In the data rows, 128 means zero.
Here are some rows, each followed by its group. Groups can overlap.
[121  87 129 171 146 120 125 128 130 147 136 144 132 158  83 115 115 100 112 107  90 106 139 127] f
[149 102 178 141 161 158 109 148 153  93 123 116 122 163 114 122 172 111 173  95 101 122 107 146] u
[114 105 138  86 105 142 171 103 136 115 131 132 131 117 166 157 121 156 119 134 152 150 156 140] m
[135 110 136 120 126 154 148  90 153 115 111 135 160  99 157 141  88 137 166 105 118 130 149 134] y
[ 85 121  91  93  80  70 140  71  68 129 140 134  87  57 178 118 121 201 103 203 197 174 145 133] l
[122  68 160 132 135 154 128 160 160  94 106 131 124 190 120 128 164 102 132  93 119 135 101 132] u
[113 170  80  94 117  95 104 164  85 154 119 136 105 161 117 158 114 127  71 145 176 151 107  99] d
[164  93 174 167 148 159 102 151 161  75 114 113 127 160 111 129 164 116 154  82 117 144 126 153] u
[128 174  92  97 129  90  90 150  89 164 135 122 119 132 138 146 149 107 118 154 167 133 114 116] d
[118 160 144 124 116 157 171 111 163  98 125 141 160 141 135 146  91 142 134 127 134 143 138 152] y
[158  74 115 133 143 170 121 151 164 124  99 122 130 147 143 117 128 107 137  58 109 116 113  95] j
[141 113 133 160 148 145 128 147 115 171 140 140 150 149  89 112 132 108  92 115 109 100 137 113] f
[143 107 167 147 144 156 116 167 165  85 119 123 116 194 107 149 158 109 132  88 141 136 120 138] u
[181 134 172 167 138 154 123 146 150 103 135 118 121 163 118 110 152 105 173 105 126 108 118 141] j
[135  81 185 145 150 168 116 154 176 104 129 124 140 171 103 126 157 101 134  90 133 131 114 153] u
[103 112 133  94 121 143 171  97 136 113 122 123 144  76 162 138 132 173 152 161 167 124 142 117] m
[ 65 130  66 106  82  70 138  75  82 119 134 141  81  69 175 131 113 198  77 195 186 179 151 137] l
[197 178  91 153 162 130  68 116 127 142 111 101 127  79  81 112 118 101 124 106  64  54 102 117] k
[201 180  81 138 158 128  76 128 126 167 124  89 132 106  81 108 126  88 112 125  64  56 115 101] k
[151  78 125 154 159 134 122 135 130 152 133 152 156 150  91 126 119 103 104 107 124  95 138 119] f
[112 192  79  83 115  82 108 179  80 153 135 126 120 148 129 129 140 134 102 166 146 152 110 106] d
[138 128 133  93 137 154 147 101 154 125 114 125 173  84 148 120 102 121 164 127 104 107 145 122] y
[126  73 163 145 143 163 126 169 161  93 113 117 129 173 110 133 172 115 148  84 118 149  96 156] u
[165 133 165 150 139 154 124 148 155 105 121 123 119 152 116 116 137 106 151  80 112 115 111 129] j
[ 70 121 130 145  97 152 184  91 133 114 144 141 105 109 148 151 115 160 141 159 144 147 146 172] m
[ 96  95 137 109 121 148 162  63 164 117 118 122 125  90 161 147 113 152 149 143 118 139 151 136] m
[169  88 140 133 143 170 109 152 156 127 105 111 129  99 131  98 140 114 173  88  83 110 109 114] j
[ 93 116  82  97  85  70 139  77  74 101 134 137  84  71 175 122  97 196  88 199 194 182 169 111] l
[131 168  90  91 117  87  93 165  94 158 115 122 117 142 140 149 131 124 108 149 172 150 113 123] d
[134 105 119 163 149 129 122 143 123 155 133 151 138 141  86 127 110 103  97 114 108 104 140 111] f
[131  98 183 122 153 162 115 158 168  96 130 114 128 163 112 108 167  94 171 101 109 132 119 155] u
[ 81 143 111 102  74  53 147 104  70 115 162 143  72 104 169 119 121 195  86 196 162 176 162 142] l
[117 130 130 128 121 151 157 123 173 136 122 131 157 119 139 130  88 123 153 127 120 119 131 118] y
[165 100 117 159 157 137 116 132 117 171 131 141 164 138  96 129 125  98 108 101 119  95 144 104] f
[ 99 108 143 137 115 144 167  61 145  92 123 133 124  98 151 154 110 157 150 147 133 136 149 151] m
[141 167  84  72 127  93  85 153  74 169 115 114 127 123 130 129 141 129 115 150 151 150 115  98] d
[124 136 144 118 125 155 155 117 147 120 125 136 175 105 147 121 116 132 173 128 124 125 124 118] y
[ 86 131  90  89  87  78 141  79  81 150 137 132  87  58 188 115 110 192 107 197 196 174 156 102] l
[138  77 162 128 145 153 119 158 175  88 123 120 130 148 112 111 154 104 160 106 104 140 129 144] u
[ 63 125  88  93  80  66 143  79  64 129 141 130  81  66 185 100 107 189  96 191 176 178 146 131] l
[120 106 166 156 143 162 116 182 160  82 135 118 134 168 109 104 148 111 144 103 107 145 106 162] u
[128 183 111  95 129  73  85 137  92 139 132 119 116 109 118 116 116 113 121 164 140 147 134 150] d
[ 86 126  88  83  75  69 147  90  68 148 138 127  81  65 185  97 115 191  91 199 177 167 159 111] l
[ 93  95 147 116 108 147 187  91 141 127 131 139 128 116 160 147 131 168 128 147 146 150 145 139] m
[141  83 153 131 152 160 111 171 168 105 115 118 137 147 114 113 175 114 152  94 115 134 110 127] u
[118 190 105  74 115  80  94 165  74 151 132 125 120 159 133 140 138 112  83 154 186 148 111 104] d
[ 92 101 143 100 108 133 168  97 139 109 120 128 122 104 169 132 125 165 132 134 146 146 152 132] m
[151 104 189 134 153 148  97 156 153  78 127 123 124 160 107 128 179  99 165 101 123 140 128 155] u
[115 179  97  90 110  85 111 168  81 158 122 125 117 147 126 121 128 127  81 157 158 153 105 109] d
[116 125 126 123 122 152 167 117 160 150 114 134 164 124 154 144 106 130 135 125 124 118 127 108] y
[138 109 176 129 148 166 109 186 159  74 122 117 137 159 100 116 168 108 145 107 126 131 107 145] u
[135  86 171 148 155 153  92 160 175  73 122 129 120 161 111 131 153  99 147  88 111 129 122 152] u
[ 97  76 128 108 118 143 159  66 144 111 118 135 118 101 163 159 108 159 138 127 139 148 153 145] m
[130 117 131 110 127 161 157 102 154 134 103 135 175 100 157 129  88 138 172 115 121 122 138 115] y
[150 158  60  67 136  89  68 141  96 180 119 116 114  86 143 118 136 123 105 163 141 158 122  88] d
[137 104 174 142 150 168 124 158 163 100 128 124 126 200 103 123 163 104 135  93 126 128 109 147] u
[126 104 172 153 137 145 120 177 155  94 143 124 127 174 108 109 160  99 150 102 103 132 105 160] u
[189 196 103 169 160 120  82 129 124 176 122  92 124 119  84 111 135  90 128 115  67  43 105 106] k
[139  88 175 137 156 155 115 173 166  95 125 127 126 175  99 128 177 106 141 107 118 122 114 126] u
[119 140 154 139 117 154 179 126 147 118 111 144 175 129 152 146 114 132 155 115 137 120 108 144] y
[203 175  88 151 155 130  70 136 117 172 121  98 128 100  79 102 132 102 123 108  79  43 114  97] k
[ 82 117  77  94  81  78 141  59  74 121 132 136  83  90 187 139  88 206  74 178 193 187 161 102] l
[102  96 144 128 112 136 166  94 142 111 127 137 135 112 153 158 131 167 133 138 151 145 144 129] m
[168 154 183 160 125 160 127 159 120  68 132 129 112 164 112 107 140 124 165  98 130 117  94 160] j
[125 178  89 106 125  81  89 154 103 141 122 131 112 150 126 144 125 127  94 132 147 153 126 132] d
[153 139 171 144 130 159 131 164 147 111 135 130 138 177 115 115 153 119 144  83 126 113  90 127] j
[ 93 122 154  95 118 136 177 112 142 101 145 131 133 107 155 143 116 168 138 161 140 132 155 136] m
[140 119 139 170 149 128 116 119 124 145 147 143 130 149  86 113 123 105 106 124  77 106 144 136] f
[108  95 130  90 115 141 169  83 143 132 102 123 119  94 164 154 136 156 142 136 147 136 140 121] m
[114 137 141 139 121 159 172 134 145 126 119 141 169 131 148 150 103 122 151 117 138 121 127 125] y
[ 87  94 140 105 109 143 174  88 143 109 130 132 134  87 174 147 132 165 134 155 123 143 141 130] m
[179 131 158 151 138 163 110 149 151 100 123 114 117 155 124 102 138 110 166  81 110 109 119 116] j
[140 168 101  79 123  79 100 158  76 165 122 112 112 120 135 115 135 111 115 152 167 148 119 130] d
[135 119 136 156 157 134 113 153 115 148 134 137 155 125  86 107 137 103 110 127 102  96 131 113] f
[128 117 128 183 153 120 119 137 125 132 164 147 132 142  82 103 114  95 122 112  90 106 152 136] f
[111 140 153 144 117 144 178 112 160 127 117 138 145 139 140 145 111 116 158 120 112 135 137 148] y
[124 135 146 131 122 152 163 107 155 131 129 138 177 110 142 146 117 124 164 128 122 123 132 137] y
[ 97 121 130 105 122 159 165 120 154 140 122 133 164 111 160 135  95 130 148 113 109 120 135 107] y
[164  81 120 165 166 141 104 118 123 157 135 146 156 115  92 111 115 104 146 125  83  91 141 120] f
[115 133 144 143 122 156 163 109 157 135 120 144 174 143 146 148 103 131 166 118 128 127 125 134] y
[147 100 119 172 161 133 104 132 126 153 135 139 151 139  87 100 111  85 131 118  97  92 149 119] f
[ 80  85 122 129 115 150 170  77 156 113 125 137 133  92 152 135 106 161 119 154 138 140 137 129] m
[125 115 131 171 154 139 133 143 128 165 147 133 148 151  84 109 125  97 107 127 120  87 133 115] f
[180 164 100 162 155 122  84 142 128 150 132 103 108 130  65 124 120  92 112  99  67  52 113 106] k
[133 159  92  40 123  83  92 165  81 166 115 120 122 120 142 125 155 115  91 146 156 141 114  91] d
[122 116 140 126 125 159 159  98 149 138 120 135 174  99 153 141  99 132 175 124 128 126 130 141] y
[136 177  89  93 122  83  87 149  82 153 129 124 111 115 137 124 119 128 111 151 163 156 124 126] d
[121 149 158 155 110 144 173 111 160 122 128 136 149 141 145 143 102 130 150 116 120 132 133 152] y
[119 181 106  97 119  82 101 168  77 145 135 129 112 164 130 146 130 112  89 149 159 158 115 135] d
[129  94 153 140 157 161 102 171 174  72 118 123 131 150 118 127 152 104 144  93 109 135 121 150] u
Which 5 groups are nearest to each row below, nearest first, going by the average distance to the group's rows?
[114 148 150 143 115 156 161 111 158 107 134 138 159 136 142 145 106 131 152 111 124 129 135 144] >> y m j u f
[136 168  99  90 117  90  94 152  85 153 119 129 122 150 129 132 127 133  81 136 156 159 114 130] >> d f y m l
[140 115 138 117 123 159 157  97 165 150 105 129 169 123 159 144 102 133 147 102 144 119 138 110] >> y m j f u
[151  99 126 165 161 136 108 126 119 147 142 151 139 134  87 141 126 101 105 102 119  94 147 114] >> f j u k y
[108 139 140 194 137 128 144 163 105 138 157 154 133 184  69 132 134 105 104 120 110 113 122 165] >> f u j y d
[106  86 133 100 113 145 157  70 150 111 120 129 135  82 161 136 114 165 129 147 126 132 157 122] >> m y l f j
[179 182  79 157 156 132  84 125 139 170 114 107 124 122  71 133 111 108 113 102  43  53 107  97] >> k f j y d
[118 141 151 208 141 126 132 147 116 148 156 141 127 193  73 124 138  87 108 122 109  90 135 122] >> f j u k y
[142  94 131 169 152 125 117 117 138 152 149 157 143 129  82 109 118  94 127 123  85 102 144 129] >> f j y u k
[179 194 102 157 160 120  88 138 138 169 133  94 135 112  68 123 118  97  99 112  83  38 114 114] >> k f j d y
Which 4 groups are nearest to each row below, nearest first, going by the distance to the centre of the group?
[131  97 128 173 155 133 111 134 116 146 138 140 145 132  89 117  97  98 115 108 113  95 131 118] >> f j y u
[130 178 101 107 121  78  92 147  86 155 133 123 116 147 110 130 133 121 123 149 168 153 119 134] >> d f y j
[125  77 159 124 156 155 118 171 179 103 114 120 131 154 120 126 165  95 156  88 112 130 117 133] >> u j f y
[126 174  99  72 123  86  86 158  77 148 131 120 125 119 133 118 126 114 110 155 149 153 120 127] >> d f y l
Which 4 groups are nearest to each row below, nearest first, going by the average distance to the group's rows?
[ 92 116 147 127 100 137 181 101 149  95 139 142 112 139 151 163 126 150 122 143 135 154 144 156] >> m y u j
[111 126 130 140 116 152 176 130 160 147 122 133 166 124 153 134  97 129 150 127 133 133 132 140] >> y m f j
[161 192  95 169 146 127  77 136 128 161 131 111 126 127  57 135 140  81 111 122  65  62 102 136] >> k f j d
Which 5 groups are nearest to each row below, nearest first, going by the distance to the centre of the group?
[119 182  80  67 117  82  95 168  86 163 132 127 125 123 134 128 137 122  99 170 155 144 115 114] >> d l f y m
[140  87 141 185 143 133 123 127 118 130 139 152 147 149  89 131 120 106 118 105  86 112 143 123] >> f j u y k
[ 95 134 101  87  82  63 137  76  70 117 136 129  83  83 174 119 108 202  86 186 198 175 150 109] >> l m d y f
[120 179  92  83 114  91  99 169  71 151 131 128 130 129 121 124 131 120 107 154 166 151 111 115] >> d f y l m
[173 172  89 160 154 128  77 130 120 154 122 103 130 120  73 128 114  81 101 107  58  61 114 115] >> k f j d y
[165 132 164 152 137 149 118 156 154  83 121 116 114 141 128 102 142 105 154  86  82 123 105 122] >> j u f y k
Which 4 groups are nearest to each row below, nearest first, going by the distance to the group's nearest row?
[113 189  93  69 110  82 109 181  77 169 126 124 133 151 130 142 139 125  93 147 158 156  95 107] >> d f y m
[202 163  77 159 161 127  74 134 133 154 110 102 126  96  85 113 110  96 109 101  74  44 113  94] >> k f j y
Which 5 groups are nearest to each row below, nearest first, going by the distance to the group's nearest row?
[184 138 172 153 141 158 113 130 141  86 115 120 128 154 122 105 151 111 172  84 123 121 109 130] >> j u y f k
[101 118 141 114 108 129 162  87 146  67 132 137 107  84 147 148 110 156 152 149 142 157 165 135] >> m y l u d
[100 111 146 120 103 133 175  86 134  94 123 136 119 108 153 148 133 174 156 143 149 160 135 143] >> m y u l j
[140 105 143 179 138 122 131 142 122 137 147 155 132 160  82 121 119 104 117 108  85 105 143 138] >> f j u y k
[149 115 141 173 154 131 113 142 113 155 151 149 145 140  80 124 133  87 112 123 131  94 139 124] >> f j k u y
[125 121 167 138 151 162 114 163 155  84 138 122 126 166 103 119 163  89 152 100 128 135 112 150] >> u j f y m
[145  95 180 158 143 154  98 153 176  74 123 114 115 164 112 119 152  88 146  97 106 124 131 157] >> u j f y m
[176 164  76 156 164 134  71 130 135 170 108  96 132 107  84 131 126  93 109 112  71  54 100  95] >> k f j d y
A new table starts here, with new groups. Each row is followed by its group. Groups can overlap.
[ 86  88 163 138 121  95 126 119 151 103  89  75  75 114  98 154 125 159 178 119  68  99 155 186] 1
[118 142 133 106 165 136 139 114 114 124  86 173 138 125 123 128 119  79 148 144 131 119 123 137] 2
[173 151  83 166  81 148 167 180 124 201 172  60 186 129 179 113 134 182  84 143 121 158 141 124] 3
[117  84 137  84 148  99 111  78 157 134 128 141  92 133  91 167 142  92 105 158  89  88 132 110] 4
[120  85 134  66 116 106  90  69 155 118  87 179  94 144 103 163 161 108 140 142 128 109 103 125] 4
[ 80 103 196 135 157 102 109 103 154 117 128  94  86 142  97 136 122 154 179  99  84 112 140 178] 1
[160 138 107 174  92 117 160 181 106 175 162 101 162 155 193 127 114 218  69  67 132 185 122 125] 3
[129  97 135 146  94 121 138 145 113 171 105 170 117 147 142  87 144 108  52  91 118 153 103 139] 5
[198 117  97 208 101 149 148 141 149 166 171 118 140 117 149 129 120 136 110 135 129 163  98 121] 6
[ 98 163 121  69 147 151 141  95 121 128 112 168 124 108 116  98 148  83 150 170 132 113 139 103] 2
[106 100 152 105 175 119  97  96 134 110  75 132 104 143  94 207 116 138 164 130 134 126 142 119] 7
[ 97  93 178 122 173 102 129 113 140 121 129 108  80 151  90 159 123 169 169 112  81 111 127 178] 1
[124 178 114 169 117 186 154 167  91  89 129 113 167 122 115 125  80 126 156 175 183 143 130 118] 8
[176 121  92 172  52 143 142 145 100 169 132 104 161  99 135 133 143 165  96 123 121 185 151 119] 6
[126 151 130 147 126 142 111 139 133 113 145 107 151 110 137 127 130 149 154 160 176 135 135 142] 8
[169 169  44 156  77 148 165 188 136 182 179  75 172 124 163  84 137 190 103 110 119 159 117 140] 3
[152  95 134  77 110 122 114 154 128 164 110 131 132 171 169  93 126 112  98  89 130 194 119 124] 5
[108  91 167 101 123 118  91  91 194 137  54 147  84 167  98 165 139 122 111 141  94  97 140 146] 4
[ 74 160 143 134 151 121 124 132  89  98 171 148 136  86 140  87  97  78 116 187 169  95 190 129] 9
[ 83 173 143  95 142  87 116 160  64 120 138 136 140  93 143 110 119 145 168 153 166 122 135 108] 9
[130  73 129 106 138 126  76  75 143 119  81 146  85 175  88 166 173 106 118 131  96  65  97 115] 4
[123 173 148 140 139 142 181 153 171  84 137  78 139 109 111 167 142 145 109 123 161 142  87  98] 8
[ 91  78 199 103 155  83 100  51 139 122 117 163  93 180  97 168 150 133 117 142 138  84 109 124] 4
[132  65 135 146  82  99 111 142 136 143 150 158 119 162 131  65 109 126  82  49  89 146  99 130] 5
[144  81 124 122  99 117 131 164 151 158 110 201 122 168 123  86 145 119 149  83 139 166 100 149] 5
[195 124  88 151  32 107 136 148 129 173 127 175 137 127 170 120 156 137 106  92 123 186 143 138] 6
[102 128 123  71 137 148  86 115 123 109 114 142 123  85 110 134 141  84 141 162 136  94 114  88] 2
[ 86 154 119  72 147 124 142 145  85  82 144 171 133 104 155 128 117  84 169 167 154 101 150 104] 9
[130  85 167 123 141 129  96 127 121 130 120 112  91 112  86 217 101 163 176 146  81 103 116 185] 1
[145 192 116 145 158 171 123 138 113  91 138 142 144  89 124 119  98 129 112 128 165 132 161 137] 8
[ 97 113 106  92 151 134 120 130 121 100  91 156 106 123 133 171 115  70 118 177 144 115 127 104] 2
[124 152 125 117 150 133 110 117 138 103 108 163 122 121 110 127 119 108 127 197 139  97 148  86] 2
[173 152  84 172  98 148 128 145  98 152 172 110 176 136 172 118 111 173  62  81 137 170 131 123] 3
[ 79 185 112 109 156 131 142 143  74 105 115 129 151  97 114 107 135 106 132 155 173 145 184 107] 9
[103 133 141 125 136 125  78 107 119  93 108 151 125 116 101 169  91 100 144 131 137 118  95 175] 7
[116  91 117  84 147 163 130 106 144  84 117 116  91 122  91 177 152 120 113 123 102 131 107 155] 7
[ 68 164 144 104 159 133 133 123  88  84 149 156 151  91 132 134 139 103 138 164 180 117 113 112] 9
[153  98 123 106 114  77  99 158 140 165 136 153 130 103 121  78 133 160  79  99 119 109 108 132] 5
[118  83 135  88 135  86 129  76 126 121 104 150 100 172 107 164 141 121 122 128 106 101  91 136] 4
[145 149  66 177 125 122 181 188 131 138 190 112 167 126 170 115 103 163 108 106 124 160 164  64] 3
[178 107 122 158  73 143 137 160 159 163 162 120 134 158 171 114 121 166 128 122  77 165 149 135] 6
[ 74 151 140  96 167 169 134 152 116  92 152 153 136 107 158 112 115  98 142 139 180  93 127 127] 9
[ 95 170 106 141 137 165 175 144  98 127 156 112 138 122 155 158 166  99 119 141 167 103 126 118] 8
[195  96 107 153  63 106 166 168 134 152 145 126 181 116 173 109 135 188  98 146  80 184 129 115] 6
[ 76 179 138  89 166 150 131 143  81  66 114 161 134  95 134 128 126  79 127 120 172 113 169  82] 9
[115 119 147 121 139 146 102 124 148 102 135 145 111 104  97 145  97 134 181 120 101  83 130 113] 7
[189 135 110 138  56 143 140 151 129 173 107 111 162 145 120 114 155 121 139 104 119 189 134 148] 6
[115 103 193  77 132 117 114  78 158 116  84 150  81 178 115 171 161 106 146 144 148  88 105 133] 4
[ 82 103 168 114 122  71 134  93 143 125 173  97  85 125 114 150 162 146 148 125  74 118 123 190] 1
[138  71 163  58 146 137 110  54 153  87 119 168 100 174  96 166 136  99 135 177  92 105 140 123] 4
[ 93  87 168  88 135 107 129  73 153 139  62 145  89 161  92 153 137  92 186 140 116  57 109 150] 4
[118 124 153 121 127 147 114 113 118  87 112 134 115 141 112 166 132 134 130 104 135 131 116 154] 7
[152 125  78 173 118 120 186 169 144 144 133  59 162 135 155  91 118 197  63 109 128 171 118 100] 3
[176 117  90 171  58 132 148 163 138 156 149 108 156 127 165 124 177 164  95 119  95 171 145 117] 6
[112 100 170 124 116 105 119  97 157 117 136 132  68 142 144 136 141 185 158 175  72 146 123 163] 1
[151 138  96 174  42 139 145 134 136 186 100 130 164 133 158 100 122 132 134  98  86 144 126 128] 6
[107 141 105 153 147 127 152 133 114  78 130 129 141 128 135 132 159  97 146 145 166 120 125 132] 8
[108  69 155 100 112 136 101  51 152 124  84 173  99 119 108 175 146 107 149 160 123 110 113 125] 4
[127 110 163 120 105 123 152 100 161 118 150  86  98 133  82 154 101 141 209 133  86 106 137 174] 1
[178 138  79 179  83 119 170 185 121 154 166  75 169  93 165 103 124 152  91 105 123 211 124 133] 3
[142 107 118 143 131  85 126 141 112 191 107 171 144 149 141  65 166 112  77 115 105 128  90 117] 5
[139 163 107 198 156 168 153 156 132 112 160 131 143 105 116 107 127 117 151 145 136 143 140 129] 8
[100 121 124  83 133 203  86  98 103 137  96 167 113 129 102 102 120  78 120 131 157 114 130 131] 2
[179 143 116 186  75 152 153 165 120 190 136 127 162 160 163 155 135 168  90 109  78 137 128 126] 6
[178 122 121 164  66 132 135 150 133 162 117 115 150 112 150 116 125 171 110  79 144 178 130 172] 6
[186 136  65 156 125 145 134 159 123 162 129  75 167 124 189  88  87 161 112 108 143 175 156 118] 3
[ 78 149 129 122 161 129 149 119  90  94 153 158 131 109 129 113 119 104 146 159 186 110 152 105] 9
[ 94 163 132 159 175 181 123 140  98  78 130  92 146 150 154  80 132 115 137 128 158 149 132 123] 8
[ 98 143 122 101 148 155 108  97 147 102 120 129 106 132 107 128  90  84 176 135 135 104 115 139] 7
[153  79 129  90  90 124  68 158 136 157 146 136 125 116 111  53  98 124 105  79 106 127  89 132] 5
[146 132 136  86 156 153 101 111 157 126 124  99 105 138  80 174  90 125 170 126 126 133 130 132] 7
[ 93 132 141 113 164 152 118 119 123 115  95 160 121 122 119 101 115  73 116 131 140 102  85 103] 2
[103 120 159 114 135 107 101  64 133 153 125 162  97 126  86 126 145 126 173 142 104 133 123 159] 4
[132 110 145 113 133 141  94 106 168  94  94 128 103 131 124 150 119 107 167 148 103 110 134 132] 7
[135 106 153  94 175 133  84 122 163  96 111 129 106  89 106 143 112  91 181 108 145  98 124 152] 7
[196 113 100 157  63 146 111 158 152 165 136 115 153 130 181 133 148 130 110 112  97 190 142 132] 6
[118  78 154 105 126 131 107  72 131  96 114 138  91 169  92 184 127 130 124 142 106  83  90 116] 4
[108 123 153 105 150 140 121  97 152  94  73 104 100  89  86 151 117  87 124 106 132 114 157 132] 7
[146 152 118 190  77 134 148 176 104 170 164  91 186 108 169  77 124 152  92  80 174 164 125  99] 3
Which 4 groups are nearest to each row below, nearest first, going by the distance to the group's nearest row?
[101  88 164  87 118 111 131  95 153 132  82 162  76 167 106 136 161 132 122 177 100 112 123 116] -> 4 7 1 2
[139 126 158 134  95 115  93 128 176 119 110 115  98 105 104 187 146 106 156 105 126 127 149 164] -> 7 1 4 8
[119 105 157 121 131 127 103  73 178 147  77 129  95 113  97 160 127 134 112 161 152 114 141 143] -> 4 7 2 1
[111 143 102 119 135 127 130 123 128 102  59 167 120 115 105 134 136  66 110 141 137 104 104 123] -> 2 8 7 4
[147 100 139  97  97 124 112 125 129 174  91 159 124 149 151  66 148 128  78  69 125 146  72 114] -> 5 6 2 4
[ 87  82 183 156 144 102 165 104 123 100 130 111  76 125 113 149 125 182 155 109  73 169 151 158] -> 1 7 4 8
[136 131 131 117 117 132  79 128 118 109 125 116 100 110 128 131 131  92 137 124 123  95 167 114] -> 7 2 8 4
[142  96  95 131 131 111 120 148 125 178 118 134 129 154 139  92 105 115 113  69 122 141  80 125] -> 5 6 2 3
Which 5 groups are nearest to each row below, nearest first, going by the distance to the group's nearest row?
[184 135  95 144  63 116 121 156 136 182 144 102 153 156 189 118 143 178 101 120 121 174 126 100] -> 6 3 5 8 7
[182 112  93 185  65 142 139 137 176 210 145  85 150 140 154 115 153 169  78 108 106 145  76 155] -> 6 3 5 8 7
[159 155  78 177 111 144 138 167 145 166 163  84 172 140 159  90 136 175 101 100 142 181 118  91] -> 3 6 8 5 7
Which 5 groups are nearest to each row below, nearest first, going by the distance to the centre of the group?
[105 124 135 129 148 136  79  95 134 106 117 146  86  98  94 113 101 125 181 159  98  86 135 139] -> 7 2 1 4 9
[103 120 155 110 156 112  96  76 159 123 119 169  89 150 105 156 153 124 125 174 109  88 124 150] -> 4 7 2 1 9
[102 160 155 144 161 136 123 168  88 113 113 139 153 112 158 126 104 110 121 189 141 110 143 134] -> 9 8 2 7 5
[158 152  89 158 100 149 164 195 149 165 180 112 163 160 168 105 117 165 116  97 126 201 171 133] -> 3 6 8 5 9
[163 114  78 140  60 119 133 126 137 169 122  74 161 112 165 144 158 137 118 132  96 149 124 103] -> 6 3 5 8 7
Group 4 spreads out most along one direction. Which 3 other groups' directions of most spread are closest to that one, closest first?
6 7 9
Which 4 groups are nearest to each row below, nearest first, going by the distance to the centre of the group?
[117  98 140  98 136 117 132  96 150 106  81 130  83 147  88 110 152 118 108 144 110  83 120 122] -> 4 7 2 1
[108 138 141  85 155 110 111 100 115 152 107 152 127  97 140 110 137  73 144 159 115  85 104 123] -> 2 7 9 4
[101  85 158 122 115 112 101 118 171  99 142  92  75 119 125 147 113 172 134 157  88  87 142 186] -> 1 7 4 2
[ 99  62 139 132 117 104 100  96 141 112 157  92  84 112  82 166 140 165 187  87  63 126 162 170] -> 1 7 4 5
[131  76 105 116 109 136 131 141 144 189 103 181 119 142 127  67 145  88  75  74 119 130 105  82] -> 5 2 6 4
[146  90  98 109 102 114  97 146 114 165 105 181 139 146 150  70 127 100  61  73 157 164 135 102] -> 5 6 2 3
[116  85 157  96 103 117 131 102 126  99  98 131  71 160  67 146 164 118 100 184  99  94 146 152] -> 4 7 1 2
Which 4 groups are nearest to each row below, nearest first, going by the average distance to the group's rows?
[142  90 164 102 107  83 109 132 131 166 122 158 129 144 134 110 107  78  70 109 128 125 119 120] -> 5 2 4 7
[163 146  87 185 113 128 136 191 115 169 156  83 174 110 177  86 131 202  77  83 142 184 176  87] -> 3 6 8 5
[132 112 148  64 159 105 121  91 164 119 103 171  92 161  89 155 170  85 115 135 112 118 133 146] -> 4 7 2 1
[100  86 157 140 138 127 141 116 121 126 128  98  98 152  95 153 118 166 178 128  79 132 132 198] -> 1 7 4 8
[112 131 144  76 147 117 127 113 109 112 112 184 136 108 116 115 169 122 140 138 167 110 114  83] -> 2 9 7 4
[109 108 159 128 155  88 123  99 148 119 145 117  88 139 100 180 137 158 214  82  96 108 123 154] -> 1 7 4 2
[101 107 122 105 145 124 124 106 129 111 113 107  99 106  88 152 150 146 131 143 155 105 132 179] -> 7 1 4 2
[111 138 148 105 127 142 101 112 122  93 103 151 107 112 119 163 133 132 163 100 121 100 135 125] -> 7 2 4 1
[ 82 183 104 135 162  81 114 124  98  82 130 126 147 103 115 105  77  92 121 158 189 100 164  92] -> 9 2 8 7
[138 105 126 134 113 130 112 127 160 168 108 144 130 126 141  73 130 131  76 109 127 160 106 106] -> 5 6 2 3
[152  94 140  83 106 115 120 166  95 153 126 140 117 127 133  85 145 101  57  74 138 130  86 104] -> 5 2 6 7
Group 7 spreads out most along one direction. Which 3 other groups' directions of most spread are closest to that one, closest first?
8 4 5
Which 5 groups are nearest to each row below, nearest first, going by the average distance to the group's rows?
[119  81 183  87 129 134  92  76 173 127  97 170  76 188 110 188 151 128 127 164 121 107 111 119] -> 4 7 2 1 5
[ 98  90 155 103 133 131  85  78 160 141 101 131  86 144  66 180 167 121 128 145 100  88 143 129] -> 4 7 1 2 5
